(in the rows, 128 means zero)
One hidden turn or mirror swaps the rows below in pairs. Which row is each named row swapped with?
Q_659: [121  80 143  99 112 173 123 135  79 116 112 124 160 113 101 141 165 125
 138 123 147  87 125 112  81 109 102 109 117 161 146]
Q_227: [ 94  92 136 109  95 154 131  88 112 134 143 126 180 121 120 141 143 122
 144 133 128 128 148  81  71 128  90 132 141 110 161]
Q_754: [117  97 170  88 138 181 141 120 143 128 115 106 175 115 115 133 146 124
 145 114 137  99 147  79  75 114  91 100 119 127 156]
Q_109: [127 114 151 119 135 154 130 115 125 119 117  91 171 103 133 135 169 144
 151 137 138 107 139 100 105 109 103 129 117 111 171]
Q_490: [113  92 146 120  95 151 162 128  93 126 131 130 166 136 114 173 135 108
 130 126 140 106 140 139 125 106 106 140 106 147 135]
Q_598: [100 111 175 108 103 147 131 130 117 158 130 131 164  87 124 164 146 111
 157 101 121 121 172  84 106 115 105 104 105 109 144]
Q_778: [108  93 149  91 127 156 156  97 126 131 125 101 144 118 129 128 152 101
 159  95 153 108 126 101 102 138 126 123 127 127 118]
Q_582: [ 99 120 163 109 100 151 148 143 127 159 129 135 155 109 132 155 155 109
 149  98 129 111 181  84  91 104  88 108 103 122 143]
Q_236: [112  88 150 121 121 170 125 130  85 106  95 122 155  93 111 144 152 128
 144 124 134  92 116  99  74 111 104 104 124 160 145]
Q_406: [110 131 167 114 114 157 141  87 122 151 138 134 145  94 124 146 146 131
 146 117 139 115 124  93 112 152  72 128 140 138 165]
Q_68: [ 92 126 168 109 103 174 136 131 124 166 140 138 155 103 131 159 165 106
 138  92 123 122 168 103  95 120  96 112 131 121 150]
Q_948: [108 100 143 123 100 152 153 109 136 129 138 121 165 104 110 135 117 131
 156  97 166  94 120  90  85 147  86 119 152 147 125]
Q_210: [107  96 136  93  90 137 155  94 125 139 107 111 194 122 113 125 140 117
 144 141 111 121 145 104  92 122 122 142 130 146 150]
Q_300: [133  86 153 114  95 121 143 127 109 150 112 129 196 103 132 153 162 134
 151 124 133 126 109  82  84 130  90  98 142 132 116]
Q_882: [101 123 168 101 108 148 133 126 122 164 129 136 149 100 128 157 152 110
 151  86 116 114 177 100 101 126 103 110 130 120 150]
Q_483: [118  89 146 118 108 169 130 135  79 109 109 129 150 100 105 141 165 132
 143 132 140  94 123 108  73 107 103 112 122 169 144]
Q_329: [142 105 171 116  97 151 126 107 143 145 164 146 180 106 117 155 158 137
 125 114 124  91 134 101  96 122 111 109 139 140 153]
Q_888: [124  87 156 104 100 122 124 139 103 147 115 136 194 106 138 137 157 132
 143 123 114 126 105  82  90 127  94 103 146 133 122]
Q_195: [123 137 148 114 103 140 132 130 129 114 149 132 167 128 124 162 149 127
 142 154 112  96 130  92  84 136 118 109 142 157 138]
Q_181: [112 110 145  92 101 164 138  91 127 121 122 139 148 106 114 128 167 108
 148 110 126  89 149  96 121 136 125 100 124 149 112]
Q_716: [113 115 132 128  89 156 164 138 123 135 122 127 171 117 116 172 132 100
 140 124 142  90 140 143 115 112  91 141 110 147 137]
Q_369: [146 108 175 108 111 163 128 117 110 138 138 118 193 115 133 133 157 113
 148 128 149 107 168 124 133 111  90 122 123 145 153]
Q_885: [107 125 165 114 109 139 156 128 119 160 132 142 158 105 127 165 153 115
 141  88 113 120 173  82  98 127 107 105 128 119 151]
Q_489: [112  91 147 108 130 149 149 100 124 142 130 100 179 122 104 157 129 125
 120 104 144 117 127 109  95  97  98 127 141 164 170]
Q_914: [ 95  92 136  88 109 155 134 102 124 122 106 109 180 106 113 137 163 145
 167  95 150 101 136  87 102 132 100 119 124 117 109]
Q_231: [ 94 123 163  97 117 163 149 120 118 155 130 134 149  95 116 157 155 118
 150  92 119 113 176  86 114 109  92 114 120 116 151]
Q_872: [113 102 148 108  86 142 168 139 114 128 124 123 167 133 123 166 131 106
 136 127 140 100 131 149 123 112 108 141 116 141 140]
Q_999: [104 110 145  97 121 154 110 126 121 146 143 107 167 119 137 130 153 132
 147 112 140 114 144 108  77 147 119  94 153 149 161]
Q_521: [118 127 157 139 107 180 126 116 150 117 110 121 164 127 137 148 175 125
 131 130 132  89 145  99 103 128 118 119 142 130 132]
Q_267: [113  77 152 116 118 175 136 135  85 104 108 119 148 102 101 136 160 122
 142 119 145  99 124 102  83 100 110 102 121 155 137]
Q_416: [114 122 148 114 101 140 141 102 118 131 130 118 180 111 145 129 178 119
 155 147 109 115 160 130  95 139 102 142 142 160 145]
Q_684: [120  77 160 114 112 165 120 134  91 108 111 129 151 100 110 138 157 121
 145 124 138 101 114 115  71 111 113  94 121 156 146]
Q_182: [108 109 142 110 105 146 159 104 110 117 122 108 160 104 125 114 135 122
 153 125  97 121 129 108  85 144  78 146 125 160 140]
Q_578: [133 133 157 109 132 143 168 119 121 129 102 118 168  95 134 148 118 104
 172  98 146 117 135  97 112 125 107 119 131 142 146]
Q_40: [122  81 159 113 114 173 131 125  84 117 110 130 147 102  97 145 167 132
 129 120 137  90 118  96  72 116 103 104 121 156 144]
Q_743: [111  87 165 113 118 173 117 129  93 115 105 129 136 108  97 148 175 127
 154 126 140  99 135 103  72 107 101 112 127 146 141]
Q_913: [142 111 124 117 120 140 130  98 116 125 147 122 173  89 128 154 132 131
 167 109 152 112 123 117 111 150  89 114 142 144 126]
Q_553: [113 116 134 119  99 152 135  99 122 119 111 120 189 116  98 139 169 130
 144 142 131  82 132 118  87 148  91 125 154 151 159]
Q_125: [128  78 149 105  93 134 131 133 103 146 128 127 205 104 134 136 158 140
 137 122 128 113 115  76  91 132  85  98 148 134 122]
Q_641: [111 105 149 104 125 152 136 116 119 120 109 133 169 102 120 162 122 146
 150 104 121 112 114 106  98  93 121 154 103 144 129]
Q_241: [113 104 144 120  92 145 162 130 110 139 128 129 176 121 112 147 136  93
 117 120 139  95 123 150 118 112  90 139 114 150 142]
Q_867: [122  88 153 116 129 171 122 130  83 120 105 127 155 103  99 138 173 127
 141 125 134 102 120 113  75 114  98 103 111 157 149]
Q_199: [100 121 142 110 112 168 103 125 118 151 135 120 164 110 142 143 165 117
 139 151 126 125 147 132  83 139  91 137 122 153 147]
Q_733: [115 115 135 126  84 148 164 145 105 128 134 127 177 131 110 169 132 104
 130 127 154  98 138 133 112 126 101 142 123 136 143]
Q_323: [107 113 147 115 116 149 141 122 117 141 123 133 157  73 156 145 166 134
 170 125 145 121 173 105 110 127 106 108 114 163 127]
Q_291: [129  96 165 126  90 159 136  92 107 122 142 103 156 104 106 165 177 118
 118 148 150 102 129 109  96 119  87 103 130 134 136]
Q_169: [ 96 123 161 109 103 140 140 125 128 158 120 125 163  88 131 157 158 105
 151  83 124 110 174  92  91  98 103 102 121 123 133]
Q_336: [ 95 129 159 116 106 155 132 136 110 153 124 133 156 100 124 162 155 114
 151  90 134 114 180  86 102 125 100 123 117 104 140]
Q_458: [123  93 158 111  86 123 144 126 108 151 100 138 187  92 135 149 157 133
 148 120 125 115 120  65  86 138  85 106 147 129 128]
Q_781: [100 111 146 116  84 159 171 137 117 133 124 123 170 125 130 177 133 100
 136 123 145 115 122 139 111 108 105 144 123 141 128]
Q_223: [ 97  78 169  98 109 161 121 113 111 124 138 123 157 113 118 133 124 137
 147 117 132 129 132  88  95 136 108 136  94 118 125]
Q_367: [ 95  97 158 120 101 147 132 122 116 112 101 114 161 109 159 136 144 139
 150 135 146 113 110 120 120 143 113 129 123 140 120]
Q_821: [124 110 134 124  94 130 168 138 106 129 135 119 164 116 114 166 125  97
 138 113 145  98 132 129 123 101  98 135 113 162 135]
Q_936: [107 117 164 125 127 170 150 143 114 155 132 135 148  90 136 155 156 108
 158 101 121 124 176  94 105 112  90 105 128 129 151]
Q_819: [122 115 139 114  98 145 159 146 103 131 137 131 175 123 106 172 128  96
 132 135 132  97 121 135 124 120 104 126 111 151 147]
Q_434: [ 99 121 119 106 102 166 152 109 111  86 136 145 150 120 130 151 162 125
 146 128 137  93 121  92 104 122 102 115 126 134 117]
Q_945: [ 94 122 151 118 113 162 118 130 122 122 119 111 178 121 126 127 171 156
 146 138 131  89 152  93 101  97  84 145 132 144 140]
Q_85: [123  90 144 127 105 155 172 144 108 143 137 119 176 125 129 169 128  97
 142 132 148 118 129 128 127 108  90 134 130 143 134]
Q_453: [131 113 152  88 110 157 131 106 125 126 113 129 166 123 138 150 166 132
 149  92 129 113 138  99 107  98 134  96 118 161 111]
Q_216: [134  94 170 120  95 149 145  86 123 144 105 134 181 120 120 127 138 122
 123 118 118 128 124 117  94 133 113 130 129 157 164]
Q_350: [115 107 141 111  86 144 177 121 114 132 136 124 175 122 111 178 126 105
 138 136 140 102 135 134 126 109  93 136 129 148 142]
Q_503: [109 117 170 122 107 137 139 130 116 161 135 124 158  92 124 144 158 110
 142  92 121 113 176  83 114 104  89 117 112 122 156]
Q_100: [102 107 145 105 105 156 156 131 148 137 129 108 149 106 149 152 145 111
 149 121 161 119 111 103  88 144 117 111 117 120 115]
Q_260: [106 129 123  88 124 142 155 116  96 133 118 112 171  91 119 151 151 140
 140 105 119 143 120  87  81 122  82 123 120 135 125]
Q_631: [109  96 125 107 105 173 136 113 127 133 126 122 193 119 126 135 121 136
 149  91 142 136 142 118  80 145 106 143 128 141 122]
Q_697: [113 108 140 124  90 147 162 138 110 143 127 138 161 133 116 165 122  88
 132 127 143 100 134 129 110 116  80 138 111 154 137]
Q_272: [126  88 147 101  89 124 154 140 111 144 123 140 193 115 123 141 157 140
 147 124 131 126 107  89  84 139  82 120 152 133 119]
Q_70: [120  91 141 114 134 144 157 122 121 165 127 106 166 127 126 135 141  99
 129 141 164 111 119 105 116 131 110 129 131 147 161]
Q_461: [128 108 151 108 105 156 138 109 127 116 111 139 195 110 133 159 129 124
 152 143 128 101 128 114 109 136  64 124 135 167 108]
Q_630: [102 119 154 114 107 158 141 132 138 174 128 128 166 101 123 155 152 106
 146  86 128 105 175  93 103 116  90 116 115 109 145]
Q_171: [124  97 157  98 103 153 133 103 130 123 148  88 148 131 128 136 171 109
 152 122 129  87 143  84  99 114 100 103 137 140 111]
Q_835: [126  90 150 117  95 127 139 131 101 150 121 136 199 101 130 138 157 131
 139 128 117 128 123  72  93 131  81 108 159 140 124]
Q_767: [125  86 149 103  90 127 142 130  97 146 112 134 196 105 128 154 159 147
 139 124 122 120 115  72  78 124  88 116 143 141 115]
Q_516: [125  82 154 107  94 127 139 131 103 157 119 131 186 104 131 138 159 136
 142 117 133 120 113  63  88 130  89 108 150 127 119]
Q_964: [110 116 169 119 109 147 151 102 132 120 124 138 167  85 143 156 170 152
 134 100 126 111 144  97 132 110  84 110 126 158 121]
Q_730: [109 118 142  84 105 154 151 114 120 123 142  95 169 124 137 167 156 150
 165 132 162 112 133 110 106  91 101 130 118 148 139]

Q_964 pairs with Q_489
Q_416 pairs with Q_778
Q_767 pairs with Q_40
Q_241 pairs with Q_169
Q_598 pairs with Q_819
Q_171 pairs with Q_182
Q_754 pairs with Q_461
Q_223 pairs with Q_195
Q_434 pairs with Q_227
Q_697 pairs with Q_582
Q_453 pairs with Q_216
Q_210 pairs with Q_181
Q_733 pairs with Q_336

One hidden turn or mirror swaps the rows below in pairs. Which row is each named row swapped with?
Q_616: [115 131 138 113 147 138 148 127 114  95 143 163 120 135 124 110 127  95
 130 124 135 121 116]
Q_842: [165 127 110 124 145 155 122 142 132 123 130 121 126 120 160 136 157 123
 130 128 129 104 128]
Q_714: [132 153 136 139 125 137 127 127  92 120 157 128 132 143 151 143 140 134
 109 121 128 115 116]
Q_607: [132 133 119 118 123 142 118 121 116 139 157 151 133 127 115 143 122 129
 149 136 154 147  94]
Q_518: [162 121 119 116 136 124 121 129 140 124 150 127 103 118 170 116 132 129
 133 131 132 124 126]
Q_368: [127 140 115 130 132 114 130 124 124 128  95 106 152 140 130 137 117 134
 162 136 138 119 151]
Q_189: [151 123 129 108 133 137 127 121 101 121 122 127 137  90 165 148 117 114
 156 126 134 130 131]
Q_514: [136 106 126 113 143 129 135 118 118 112 145 129 173  97 152 118 122 122
 118 128 134 145 128]
Q_238: [133 124 118 133 146 135 126 126 159 109  98 121  93 114 142 122 132 127
 153 128 130 116 120]
Q_333: [113 128 149 107 150 101 141 111 117 115 135 127 116 146 123 112 126 142
 150 100 147 112 115]
Q_601: [113 152 104 148 136 122 135 105 125 113 118 108 115 109 139 142 118 106
 135 109 119 138 138]
Q_904: [126 111  97 125 132 148 116 103 114 114 131 128 142 107 123 155 123 127
 150 131 133 148 103]
Q_31: [132 119 124 130 119 116 140 111 116 138 117 130 153 104 123 150 135 130
 115 107 140  94 119]
Q_430: [119 130 137 117 138  91 136 133 113 122 120 117 147 137 128 137 144 142
 134 158 164 112 141]
Q_112: [142 140 152 131 120 138 154 117 120 114 145 120 105 143 128 129 138 120
 133 114 142 144  91]
Q_951: [155 118 132 120 133 127 108 139 141  99 140 115 140 118 145 113 133 140
 131 138 110 106 100]
Q_785: [127 116 115 136 137 126 134 116 110 100 118  94 136 129 132 160 151 136
 153 126 134 158 121]
Q_852: [128 116 121 122 142 107 128 156 120 117 149 130 116 117 160 143 161 129
 109 131 115 135 127]
Q_145: [132 120 130 127 124 135  98 149 123 135 132 130 153 114 142 144 142 155
 137 150 110 123 119]
Q_859: [ 97 130 122 128 132 129 119 140 104 132 124 122 119  91 137 132 121 123
 136 125 126  88 115]
Q_841: [156 129 126 125 138 127 130 105 155 109 131 128 161 100 132 114 125 130
 122 127 139 152 128]
Q_686: [133 135 117 134 140 131 119 135  97  87 143 109 135 127 127 160 140 131
 150 130 129 136 111]
Q_718: [138 122 153 114 120 127 152 120 135 100 121 130 148 126 135 136 167 118
 157 131 139 149 121]
Q_154: [ 77 132 112 133 124 148 120 133 129 116 139 127 142 113 122 132 128 127
 129 124 133  94 122]
Q_981: [146 143 119 121 150 122 119 148  95 133 119 124  99 118 113 145 146 130
 135 122 129 108 120]
Q_626: [101 116 127 133 138 125 127 170 156 129 123 128 107 128 144 129 142 140
 126 124 130 129 127]
Q_419: [ 88 131 132 120 119 139 120 140 145 129 122 129 168 107 152 131 123 128
 126 126 132 105 121]
Q_383: [122 144 115 136 132 131 156 135 113 133 157 120  98 144 120 131 117 110
 129 141 148 124 123]
Q_201: [105 144 133 117 139 101 151 117 146 128 117 134 130 131 111 105 151 111
 134 126 150 131 149]
Q_397: [143 141 162 119 137 157 156 121 119 118 128 132 124 138 120 127 135 137
 120 124 159 149 125]
Q_871: [141 143 129 118 121 154 137 103 127 113 100 121 158 125 108 132 138 121
 153 118 153 126 106]
Q_531: [ 99 145 114 113 156 107 126 130 145 127 112 119 137 131 119 112 121 123
 135 107 164 128 147]
Q_523: [146 148 131 120 141 116 132 113 117 149 111 128 157 142 109 139 134 115
 133 125 146 163 120]
Q_420: [ 98 144 114 100 140 119 123 122 122 138 111 122 137 135 118 145 143 120
 154 116 166 141 141]
Q_546: [119 122 116 138 123 125 128  93 144 127 135 125 123 129 154 122 128 116
 139 135 122  88 126]
Q_108: [138 117 120 123 135 123 146 150 162 136 141 119 107 108 128 105 136 143
 122 111 136 113 115]
Q_439: [134 138 114 115 156 121 125 133 100 133 130 131 104 130  88 130 121 135
 121 122 138 112 128]
Q_604: [129 116 100 112 125 116 120 101 132 142 107 125 156  99 128 124 130 131
 147 134 160 129 120]
Q_373: [128 137 146 108 151 116 140 125 151 123 129 135 119 140 117  93 119 110
 122 111 150 107 117]
Q_211: [ 88 130 120 125 134 122 131 138 102 134 134 147 141 127 116 142 143  98
 143 121 145 140 140]
Q_573: [128 132 134 131 133 124 149 103 124 139 122 115 115 104 130 134 134 119
 103 135 149 163  98]
Q_479: [131 124 128 120 153 113 133 138 145  92 124 123 174 139 144 122 121 129
 141 128 130 157 124]
Q_180: [106 134 110 121 148 140 141 128 121 149 131 138 113 123 122 123 124  89
 115 122 157 141 112]
Q_878: [140 144 152 133 125 132 147 125 150 131 121 143 134 118 118 103 140 126
 103 153 132 123 128]
Q_866: [141 136 121 107 136 135 113 140 116  98 125 144 154 130 149 131 126 140
 148 135 134 111 158]
Q_204: [114 118 118 126 123 134 125  99 166 137 135 123 136 109 141 133 120 123
 120 121 132 160 119]
Q_28: [158 129 132 124 136 109 123  95 108 134 144 122 124 114 114 108 119 112
 120 122 151 114 122]
Q_621: [100 121 127 135 134 124 125 146 153 142  99 119 147  96 148 117 133 128
 140 129 142 130 121]
Q_193: [113 123 118 130 125 135 120 126 133 121 134 126  85 134 125 139 123 127
 140 135 131  85 123]
Q_524: [124 106 131 110 153 155 114 132 138 131 124 128 135 114 147 112 148 148
 120 115 126 144  96]
Q_292: [148 142 122 135 133 113 121 155 165 131 126 129 146 140 151 138 122 133
 147 124 129 136 113]
Q_312: [120 140 118 132 151 147 129 115 111 127 125 124 124 163 151 144 132 104
 124 133 125 158 130]
Q_134: [139 124 151 151 118 107 126 135 128 101 136 106 120 142 126 129 148 144
 135 132 118 105 126]
Q_511: [120 113 126 108 118 136 129 119 114 128 135 144 180 112 109 114 137 132
 145 122 135 105 118]
Q_173: [106 133 132 132 114 105 136 144 109 104 124 132 171 151 134 148 128 131
 141 124 131 126 126]
Q_555: [102 126 121 105 150 116 112 150 115 114 151 109 133 139 145 145 131 116
 138 120 131 147 105]
Q_962: [136 136 130 138 129 131 137 134 158 126 117 121 136 133 109 111 134 131
 104 152 121 100 123]
Q_391: [153 141 125 125 130 122 131  92 115 108 136 127 112 148 106 137 119 120
 138 124 137 151 127]
Q_477: [ 99 128 135 105 145 119 126 133 131  96 155 126 139 101 131  94 154 129
 133 133 136 134 115]
Q_880: [151 141 128 118 137 120 121 102 145 143 125 113 124 124 143 112 157 155
 118 122 161 136 120]

Q_145 pairs with Q_523
Q_477 pairs with Q_601
Q_859 pairs with Q_201
Q_866 pairs with Q_871

One hidden turn or mirror swaps the rows below in pairs. Which row is each named row swapped with?
Q_504: [ 91 142 120 156 144 131 172 124 115 151 177 129 138 110 144 155 127]
Q_970: [121 124 122 156 134 163 135  96 162 116 171 111 146 108 114 169 106]
Q_538: [129 146 119 153 156 114 150 140 132 152 154  99 129 109 148 159  92]
Q_575: [114 151 114 144 145 118 125 119 150 149 136 150 115 115 118 159 134]
Q_890: [139 130 121 141 160 149 128 103 150 119 172 118 167 110 119 183 112]
Q_302: [109 157 116 143 158 121 124 137 126 131 141 153 137 128 129 155 140]
Q_74: [161 126 124 155 134 128 139 131 111 122 168 129 142 121 157 184 106]
Q_271: [ 93 140 128 154 140 132 171 128 110 146 173 133 135 103 154 152 126]
Q_133: [133 145 117 171 134 132 145 152 113 145 139 136 152 112 156 149 115]
Q_278: [113 129 126 160 116 154 156 117 111 121 140 123 120 110 151 143 121]
Q_492: [119 124 127 149 121 155 111 102 150 115 169 119 136 119 140 168 105]
Q_4: [114 144 111 149 142 154 157 116 140 132 162 160 147 128  98 184 117]
Q_563: [134 139 134 148 141 117 139 118 110 129 196 125 121 141 145 170 119]
Q_282: [134 136 121 155 153 146 180 110 115 121 132 131 144  93 128 154 131]
Q_892: [156 110 129 159 164 112 123 106 130 145 163 142 115 105 139 164 105]
Q_510: [139 125 129 146 170 121 124 126 117 159 165 117 109 123 145 160 103]
Q_33: [141 130 130 158 134 128 118 126 121 109 163 126 149 130 154 188 113]
Q_702: [116 138 129 157 131 154 171 116 118 121 152 104 144 102 144 149 122]
Q_513: [145 125 120 149 142 126 178 126 115 138 181 126 136 108 145 186 106]
Q_212: [130 123 127 150 145 159 136  98 156 122 174 116 153 107 112 175 103]
Q_508: [124 129 122 151 139 163 136  97 161 123 174 115 146 106 113 175 104]
Q_973: [119 148 118 142 180 123 118 138 120 123 150 144 149 127 136 163 134]
Q_321: [114 152 113 158 147 132 160 144 136 134 139  99 151 116 138 164 100]
Q_603: [153 134 114 164 140 154 150 103 168 137 155 125 126 121 104 156 103]
Q_363: [ 98 143 127 161 141 129 161 140 114 147 167 145 144 118 157 146 131]
Q_792: [150 128 114 167 137 146 154 111 168 140 150 119 127 119 104 157  99]
Q_873: [133 110 109 177 126 139 123 112 160 139 186 152 131 116 127 154 117]
Q_338: [ 95 137 124 167 139 127 145 103 130 126 158 163 107 117 118 175 123]
Q_838: [131 145 108 154 146 136 138 121 165 149 141 134 117 122  92 149 109]
Q_642: [151 119 101 176 138 150 111 125 156 135 160 148 139 115 120 161 106]
Q_337: [131 108 123 164 142 138 129 104 159 145 195 152 129 122 125 160 119]
Q_114: [151 113 129 152 165 107 119 114 120 145 171 137 117 116 141 164 107]
Q_818: [154 117 130 157 160 112 133 102 133 137 151 154 121  97 130 158 124]
Q_992: [131 121 118 176 134 144 143 113 117 109 129 161 120 123 122 165 126]
Q_632: [120 145 132 152 134 153 181 118 116 123 149 110 140  99 136 148 124]
Q_844: [121 123 121 152 137 137 142  97 158 151 200 139 130 118 113 162 125]
Q_862: [107 141 122 172 132 134 151 142 113 141 167 139 151 121 159 142 120]
Q_310: [125 140 123 156 166 117 137 140 121 155 155 107 126 111 150 166  95]
Q_245: [107 153 114 147 153 120 124 131 127 136 139 159 128 121 119 154 137]
Q_12: [121 135 107 163 133 152 140 121 127 116 132 173 137 125 113 178 118]
Q_151: [118 162 112 161 149 134 162 136 135 132 145  99 149 110 145 166 101]
Q_726: [122 121 124 150 138 150 131  97 155 144 203 142 131 123 115 159 123]
Q_16: [121 142 128 156 136 148 181 124 115 121 146 112 147  96 134 151 130]
Q_515: [133 146 112 148 142 131 133 118 158 152 141 143 113 120 102 151 124]

Q_271 pairs with Q_726
Q_278 pairs with Q_492
Q_504 pairs with Q_844
Q_282 pairs with Q_890

